In the data rows, zero lies at 4.5, halfway between 4 and 5.
Some points, one per row:
6,3,6,4,3,5,4,3
4,5,7,4,5,5,5,3
1,8,7,3,6,5,7,2
4,8,9,3,5,5,8,0
5,4,6,5,4,4,4,4
3,5,6,5,5,4,5,4
6,3,6,5,3,5,5,2
5,3,6,5,4,4,4,4
1,6,7,3,6,5,8,3
5,9,9,3,5,5,6,0
6,4,6,5,4,4,4,4
3,5,6,4,5,4,5,5
6,3,5,5,3,4,5,3
5,4,6,5,3,5,5,3
2,6,6,5,5,5,8,1
5,9,9,4,5,6,7,0
4,3,3,6,5,5,2,6
5,4,4,4,6,5,1,7
7,3,5,5,3,4,5,2
5,3,6,5,3,5,5,3
3,5,8,5,4,4,6,1
4,5,9,4,4,8,3,0
4,3,2,6,5,5,3,6
5,5,0,3,6,4,3,7
5,4,5,4,4,5,6,3
5,3,6,5,3,5,6,2
3,5,8,6,4,5,7,1
5,3,9,3,4,8,4,0
5,4,1,4,5,4,3,6
5,5,0,3,6,4,3,7
6,3,7,5,3,4,5,2
5,3,6,5,4,4,4,4
3,5,7,6,4,5,7,1
4,5,9,5,5,7,4,0
5,3,4,5,6,5,1,6
6,5,5,3,6,5,1,6
6,3,7,5,3,4,5,2
5,4,7,5,4,5,4,4
3,5,7,5,4,5,7,1
3,8,7,8,6,5,5,1
5,8,8,6,5,6,2,0
6,5,5,3,6,5,2,6
6,3,7,5,3,4,5,3
5,3,6,4,4,4,4,4
2,6,6,5,5,5,8,1
3,6,7,4,5,4,7,3
6,9,9,3,6,6,5,0
6,5,5,3,7,5,1,6
6,3,7,5,3,4,5,2
5,3,6,4,4,4,4,4
2,6,7,5,5,5,6,2
4,4,6,5,4,4,5,4
5,8,8,3,5,5,6,1
6,5,0,3,6,4,3,8
5,3,4,5,4,5,6,2
6,3,6,5,3,4,4,3
3,6,7,5,5,5,6,2
4,2,5,6,4,4,3,5
6,4,6,2,4,4,3,6
5,5,0,2,6,4,3,7
4,3,4,5,3,5,7,2
6,3,6,5,3,4,4,3
3,5,7,5,5,5,6,2
4,2,5,6,4,5,3,5
6,2,6,2,3,3,3,9
4,5,5,3,5,5,4,7
5,3,4,5,3,6,7,2
6,3,6,5,3,4,5,3
3,5,7,5,5,5,6,2
4,3,5,7,3,5,4,5
6,1,5,3,3,3,3,9
5,3,6,3,4,4,3,8
5,3,4,5,3,6,8,1
6,3,7,5,3,4,5,3
3,5,7,5,5,5,6,2
2,3,4,6,5,5,3,6
4,2,4,3,4,3,5,9
4,4,5,3,5,3,4,9
5,4,3,4,4,5,6,3
6,3,6,5,3,4,5,3
3,5,7,5,4,5,7,2
3,1,3,3,4,3,5,9
3,3,3,3,4,4,5,8
6,4,6,3,5,4,3,7
6,5,2,4,4,4,5,3
4,4,5,4,4,5,6,3
3,5,7,5,4,5,6,2
2,2,4,4,4,3,6,9
3,8,3,7,6,2,3,8
7,8,5,5,7,4,0,6
5,4,4,4,4,5,5,3
4,4,5,5,4,5,7,2
3,5,7,5,4,5,7,1
2,2,4,4,4,3,6,9
4,7,4,7,5,3,4,7
8,7,6,3,7,4,0,5
6,4,4,4,4,5,5,3
5,4,4,5,3,5,7,2
10 more points follow, each with its number after it:
4,5,6,5,4,5,7,1 0
2,7,4,7,5,3,5,5 1
4,7,6,4,5,5,5,2 2
8,7,8,1,7,6,1,1 3
6,4,4,4,4,5,5,3 4
4,3,4,5,3,5,7,2 5
3,5,6,5,4,5,7,1 6
3,7,5,7,5,3,5,5 7
5,6,6,4,5,6,4,2 8
8,7,8,1,7,6,0,2 9
Which of these numbered points is nearest to each point below, looking only along the 2 directions in which the first points spread most? Its number follows each.
3,8,1,8,5,3,7,6 > 1
9,6,9,1,6,6,1,0 > 3
3,8,5,8,5,3,6,4 > 8
5,4,4,5,4,5,5,3 > 4
5,4,4,4,4,5,5,3 > 4
3,8,5,7,5,3,5,5 > 7
5,4,4,4,4,5,5,3 > 4
6,9,9,1,8,7,3,0 > 3
3,8,5,7,5,3,6,4 > 8
5,3,4,5,3,5,7,2 > 5
4,3,4,5,3,6,7,2 > 5
7,5,7,3,4,5,3,2 > 8
4,8,1,8,5,3,7,5 > 1
6,4,7,4,4,4,3,6 > 1
6,6,9,3,4,6,4,0 > 2
7,5,8,3,4,5,3,2 > 8
5,6,7,5,5,6,3,0 > 2
4,5,6,5,4,4,4,6 > 1
6,5,6,3,3,7,8,0 > 6
5,3,4,5,3,6,7,2 > 5
7,5,9,4,3,6,7,0 > 6
4,9,9,5,5,5,7,0 > 2
7,8,7,2,7,6,1,2 > 9
4,9,8,3,7,6,5,0 > 3
4,7,3,5,5,6,5,3 > 7
4,3,4,5,3,6,7,2 > 5
4,3,4,2,5,4,3,9 > 1
5,8,8,6,5,4,5,1 > 2
6,9,9,3,6,6,4,0 > 3
3,4,6,3,4,5,6,5 > 4
3,5,7,5,5,4,6,2 > 0
5,7,5,4,5,5,5,4 > 7
4,6,6,5,5,4,5,3 > 8
8,4,9,3,2,7,6,0 > 6
5,4,7,6,3,5,6,1 > 6
6,6,3,3,5,6,5,2 > 7
7,6,5,3,7,6,0,5 > 9
5,4,6,2,5,5,4,7 > 1
5,3,4,5,3,6,7,2 > 5
7,7,7,2,6,6,1,2 > 3
4,5,6,4,5,4,4,5 > 1
5,3,4,4,3,5,7,2 > 5
4,4,9,6,3,5,6,1 > 6
4,7,7,4,5,5,5,0 > 2
6,4,4,4,4,5,5,3 > 4
7,6,9,2,5,6,5,0 > 2
4,5,7,4,4,4,7,2 > 0
5,3,4,4,3,5,7,2 > 5
6,6,5,7,4,2,4,5 > 1
7,6,7,6,4,4,3,4 > 7
4,6,5,4,5,6,3,3 > 7
2,6,7,7,4,5,6,4 > 0
7,5,8,6,2,4,4,2 > 0
5,7,4,3,5,6,5,2 > 8
5,4,4,5,4,4,6,4 > 4
7,2,6,5,2,4,5,2 > 5
4,7,6,5,5,6,5,4 > 8
6,6,9,3,4,5,4,0 > 2
4,7,6,5,5,4,5,3 > 8
4,8,6,6,5,4,6,2 > 2
3,7,2,7,5,4,6,6 > 1
3,2,2,6,4,6,7,2 > 5
3,5,8,6,4,4,7,2 > 6
5,7,1,5,5,5,6,4 > 1
3,4,9,5,3,4,7,3 > 6
4,5,5,4,5,4,4,5 > 1
3,4,9,6,4,4,6,2 > 6
5,7,1,5,5,5,5,1 > 7
4,7,5,4,5,5,4,4 > 7
2,7,7,3,6,5,6,3 > 2
5,3,4,4,3,5,7,2 > 5
3,5,4,3,5,5,5,6 > 1
5,3,4,5,4,5,7,2 > 5
5,4,4,4,4,5,5,3 > 4
8,5,8,3,4,5,3,2 > 8
4,8,6,7,5,3,5,4 > 8
5,4,4,5,4,5,5,3 > 4
4,7,7,4,5,5,5,1 > 2
6,3,5,5,3,5,6,2 > 5
5,3,4,5,3,6,7,1 > 5
7,3,5,3,4,4,2,7 > 1
5,4,5,5,4,4,5,4 > 4
5,4,3,4,4,5,6,3 > 4
5,4,4,5,4,5,5,3 > 4
4,7,4,5,5,5,5,4 > 7
3,4,4,6,5,5,2,5 > 1
4,7,2,7,5,3,6,6 > 1
5,4,4,5,4,5,6,4 > 4
4,7,7,4,5,5,5,2 > 2
5,4,4,4,4,5,5,3 > 4
4,6,7,3,4,5,6,1 > 0
5,6,5,2,5,6,5,4 > 7
5,6,7,4,5,4,4,3 > 8
5,6,9,4,5,4,5,2 > 2
4,4,9,5,4,6,5,0 > 6
5,4,4,4,4,5,5,3 > 4
5,4,3,5,4,5,5,3 > 4
6,6,9,3,5,5,4,0 > 2
4,4,6,4,5,4,3,6 > 1
5,4,3,5,4,5,5,3 > 4
5,4,4,5,4,5,6,4 > 4
4,7,8,4,4,5,7,0 > 6
8,0,6,1,2,5,6,3 > 5
5,5,6,4,5,5,4,3 > 7
6,6,8,3,4,7,8,0 > 6
5,7,2,4,5,5,6,3 > 7
7,5,8,3,4,4,2,3 > 7
6,6,9,3,4,5,4,0 > 2
4,4,5,5,4,4,5,4 > 4
6,5,7,3,3,7,8,0 > 6
6,5,7,5,4,4,3,4 > 7
1,5,2,9,5,3,3,9 > 1
3,3,4,6,4,6,6,2 > 5
7,5,9,2,3,6,7,0 > 6
6,5,9,2,3,8,8,0 > 6
6,2,6,5,2,5,7,1 > 5
5,4,4,5,4,4,6,4 > 4
5,6,4,3,4,6,5,2 > 8
6,6,9,5,4,8,6,0 > 6
5,4,4,4,4,4,6,4 > 4
4,7,5,6,5,4,5,5 > 7
6,4,4,4,4,5,5,3 > 4
3,3,4,6,3,5,6,3 > 5
7,3,4,5,2,4,6,2 > 5
6,7,9,3,5,5,4,0 > 2
4,5,7,4,4,5,7,1 > 6
2,8,2,9,6,3,7,6 > 1
2,8,1,9,5,2,7,8 > 1
8,5,8,4,3,5,3,2 > 8
7,6,7,5,4,4,2,4 > 7
6,2,6,5,3,4,5,2 > 5
3,2,3,6,3,6,6,3 > 5
5,4,4,5,4,5,5,3 > 4
7,5,7,5,3,4,3,3 > 7
7,5,5,5,3,6,6,0 > 0
5,4,4,5,4,5,5,3 > 4
5,4,3,4,4,5,6,3 > 4
6,6,9,3,4,5,4,0 > 2
8,5,8,4,3,5,2,2 > 8
5,7,8,4,4,6,7,0 > 6
5,7,5,4,5,5,4,4 > 7
6,6,9,2,4,7,8,0 > 6
6,6,9,2,3,7,8,0 > 6
4,4,5,4,4,5,5,4 > 4
7,3,7,6,3,4,6,2 > 5
5,4,3,5,4,5,5,3 > 4
4,8,7,5,5,4,5,2 > 2
5,6,7,4,5,4,4,2 > 8
5,4,4,5,4,4,6,4 > 4
8,5,8,4,3,5,3,2 > 8
7,6,3,4,4,4,4,2 > 7
4,6,7,4,4,5,9,0 > 6
5,4,4,5,4,5,6,4 > 4
4,6,7,6,5,6,4,0 > 2
5,6,5,5,5,4,4,4 > 7
3,5,6,5,5,5,5,3 > 8
3,3,6,5,4,4,8,5 > 5
5,5,6,4,5,5,4,2 > 8
3,4,4,5,5,5,3,7 > 1
8,4,8,5,3,4,3,1 > 0
4,4,6,5,4,4,5,4 > 4
5,8,8,3,5,6,6,0 > 2
5,7,7,5,5,6,3,0 > 2
3,3,2,3,4,6,9,4 > 5
6,3,6,5,3,4,4,4 > 4
5,4,2,4,4,5,6,3 > 4
5,5,8,4,5,7,2,0 > 2
3,4,6,5,4,4,5,4 > 4
6,3,4,5,3,4,6,2 > 5
9,4,8,4,2,5,3,0 > 0
3,2,2,4,3,5,8,5 > 5
4,7,3,5,5,4,6,5 > 1
6,4,5,5,4,6,4,0 > 0
7,2,9,4,3,7,3,0 > 0
6,3,6,5,3,4,4,4 > 4
4,8,6,7,5,3,5,3 > 8
6,9,9,5,5,6,8,0 > 2
6,7,8,4,4,6,8,0 > 6
5,4,4,5,4,5,7,2 > 5
5,4,3,4,4,5,6,3 > 4
4,6,9,5,4,5,6,0 > 6
5,4,3,4,4,5,6,3 > 4
4,4,6,5,4,5,5,4 > 4
5,4,4,2,4,6,6,4 > 4
4,8,9,5,5,4,6,0 > 2
5,7,2,4,5,5,6,3 > 7
7,3,6,5,2,4,5,2 > 5
6,4,3,4,3,4,5,3 > 4
4,4,6,5,4,5,5,4 > 4
8,5,5,4,4,5,4,1 > 8
2,9,4,9,6,1,6,6 > 7
3,7,5,7,5,3,6,3 > 8
5,4,3,5,4,5,6,4 > 4
3,2,4,8,4,6,2,3 > 4
4,4,6,5,4,5,5,4 > 4
4,4,6,5,4,5,5,4 > 4
6,3,5,4,4,7,4,0 > 0
3,7,5,6,5,4,5,5 > 7
5,4,3,5,4,5,6,4 > 4
5,4,4,5,4,5,5,4 > 4
3,4,6,4,4,4,8,4 > 5
5,4,4,5,4,5,5,4 > 4
5,4,4,5,4,5,5,4 > 4
5,7,5,3,5,5,4,4 > 7
3,4,4,5,5,5,3,7 > 1
5,6,3,7,4,4,7,3 > 4
6,0,5,3,2,5,5,4 > 5
5,2,6,5,1,3,6,6 > 5
3,0,4,6,3,6,4,4 > 5
3,1,2,4,3,4,9,7 > 5
7,4,7,4,4,4,3,5 > 1
6,3,6,5,3,4,4,3 > 4
4,5,7,4,5,4,5,4 > 7
6,3,6,5,3,4,5,2 > 5
6,3,6,5,3,4,4,3 > 4
3,3,5,4,4,4,8,5 > 5
4,8,5,2,6,5,6,0 > 2
5,4,4,5,4,5,5,4 > 4
5,4,3,5,5,4,5,3 > 4
6,3,6,5,3,4,5,2 > 5
6,5,5,4,5,5,5,1 > 8
5,4,4,5,4,5,5,4 > 4
4,4,3,3,5,5,4,7 > 1
4,5,5,4,5,3,4,4 > 1
4,6,5,4,5,4,4,4 > 7
6,1,8,3,3,9,1,0 > 0
4,4,7,5,4,5,5,4 > 4
2,0,1,3,3,4,9,9 > 5
1,2,2,7,3,5,6,5 > 5
